In the rows, zero is written as 128.
Rotation paths and how fast each direction turns (deg/step)
Each turn is a multiple of 5 degrees from 10 to 175, or 0.
Each row of a path follows its step; steps can be skipped.
Rotation 1:
step 0: [133 143 134 119 117 120 135 124 115 121 123 118 127 119 115 120 136 122
 136 125 118 120 133 133 112 131 145 133 122 138 132 127 131 129 129 142
 127 131 136 131 144 129 121 123 130 133 124 110 121 132 126]
step 1: [144 131 137 131 144 127 134 128 111 134 122 120 120 127 124 126 135 123
 138 133 121 132 125 145 130 142 132 135 129 125 129 129 120 127 138 123
 128 134 121 119 138 140 123 121 121 139 132 123 125 134 107]
step 2: [141 126 124 121 133 128 121 124 132 135 124 123 124 137 131 115 141 129
 125 133 143 150 129 126 142 133 148 133 126 122 120 128 131 131 139 116
 140 132 121 125 133 123 127 123 124 118 127 126 115 128 118]
step 4: [125 126 126 125 128 124 130 142 117 129 126 139 118 124 111 138 120 128
 141 126 123 140 124 147 122 137 133 124 122 139 121 137 124 121 134 125
 118 139 120 117 123 136 124 137 119 131 114 134 127 124 123]
step 5: [125 130 125 119 135 124 120 137 127 133 124 117 125 136 112 130 129 120
 130 130 145 138 127 131 118 125 150 128 130 128 134 133 119 113 133 131
 129 140 125 134 123 132 136 119 118 116 116 128 114 134 138]
step 6: [134 140 134 130 117 128 126 142 117 130 137 132 122 125 116 118 140 121
 128 128 135 125 116 121 124 135 146 131 127 119 134 126 131 119 130 140
 129 135 132 126 127 135 132 115 141 133 146 117 121 137 137]
step 8: [138 132 125 118 128 117 123 125 127 137 120 112 129 129 116 119 141 138
 124 124 141 147 135 133 114 112 136 122 127 139 121 126 130 136 133 133
 133 132 131 127 142 130 120 133 125 119 120 132 129 132 124]
step 10: [131 125 125 132 141 135 127 133 129 137 125 142 115 141 126 131 139 126
 140 125 124 134 138 137 131 142 145 138 124 126 117 133 140 116 133 124
 127 134 129 120 122 132 126 120 122 141 118 119 134 128 116]
step 12: [128 139 133 126 119 117 128 130 112 121 128 128 123 113 109 120 127 125
 140 122 122 136 119 137 127 138 138 130 123 127 137 136 116 138 132 133
 126 127 124 131 140 128 121 127 130 143 137 118 114 124 127]
step 13: [140 130 132 118 140 130 130 137 126 129 138 123 124 131 121 122 138 119
 131 123 125 140 128 141 132 151 134 135 130 140 130 131 112 128 142 123
 130 131 115 116 125 130 126 129 123 125 118 125 121 138 119]
step 14: [141 135 130 110 121 131 129 131 126 133 128 118 129 132 130 122 132 125
 123 140 138 137 123 123 126 131 147 130 118 136 124 117 138 115 134 125
 138 139 127 121 134 133 129 123 129 106 128 128 116 131 119]
Speeds:
[129 126 128 125 128 125 126 128 135 125 124 128 130 130 127 125 130 127
 128 128 129 126 131 128 130 130 131 125 132 128 125 127 128 127 127 128
 130 130 128 132 131 128 130 127 125 123 125 131 129 130 129] | 125
[127 129 128 126 128 126 127 128 124 127 130 127 132 126 125 128 128 129
 128 128 130 126 129 130 124 129 127 127 126 132 126 129 123 132 123 128
 128 126 127 131 126 130 128 134 128 127 122 125 129 130 125] | 85
[129 124 129 126 125 129 131 127 127 125 130 130 133 127 126 131 126 131
 128 127 131 127 123 129 130 126 130 129 127 127 127 129 126 126 131 127
 128 130 124 126 126 131 131 127 133 126 126 131 127 129 132] | 35
[129 126 129 129 130 129 130 121 130 127 127 128 132 129 127 128 131 132
 130 124 127 128 131 130 128 125 130 133 127 129 128 128 129 128 128 130
 129 126 129 131 131 128 127 125 131 134 127 127 132 128 126] | 35
[127 124 127 128 129 126 124 127 125 130 129 128 126 132 127 126 128 133
 128 126 128 124 127 127 126 132 125 130 130 127 128 129 126 127 135 127
 129 128 130 128 125 125 127 127 129 127 124 130 128 126 124] | 125
[126 131 130 123 128 130 126 127 131 131 129 124 128 127 126 126 123 128
 131 126 127 128 128 127 128 132 131 127 130 130 132 127 123 125 128 129
 125 126 130 128 126 129 130 129 131 131 130 129 130 126 131] | 55
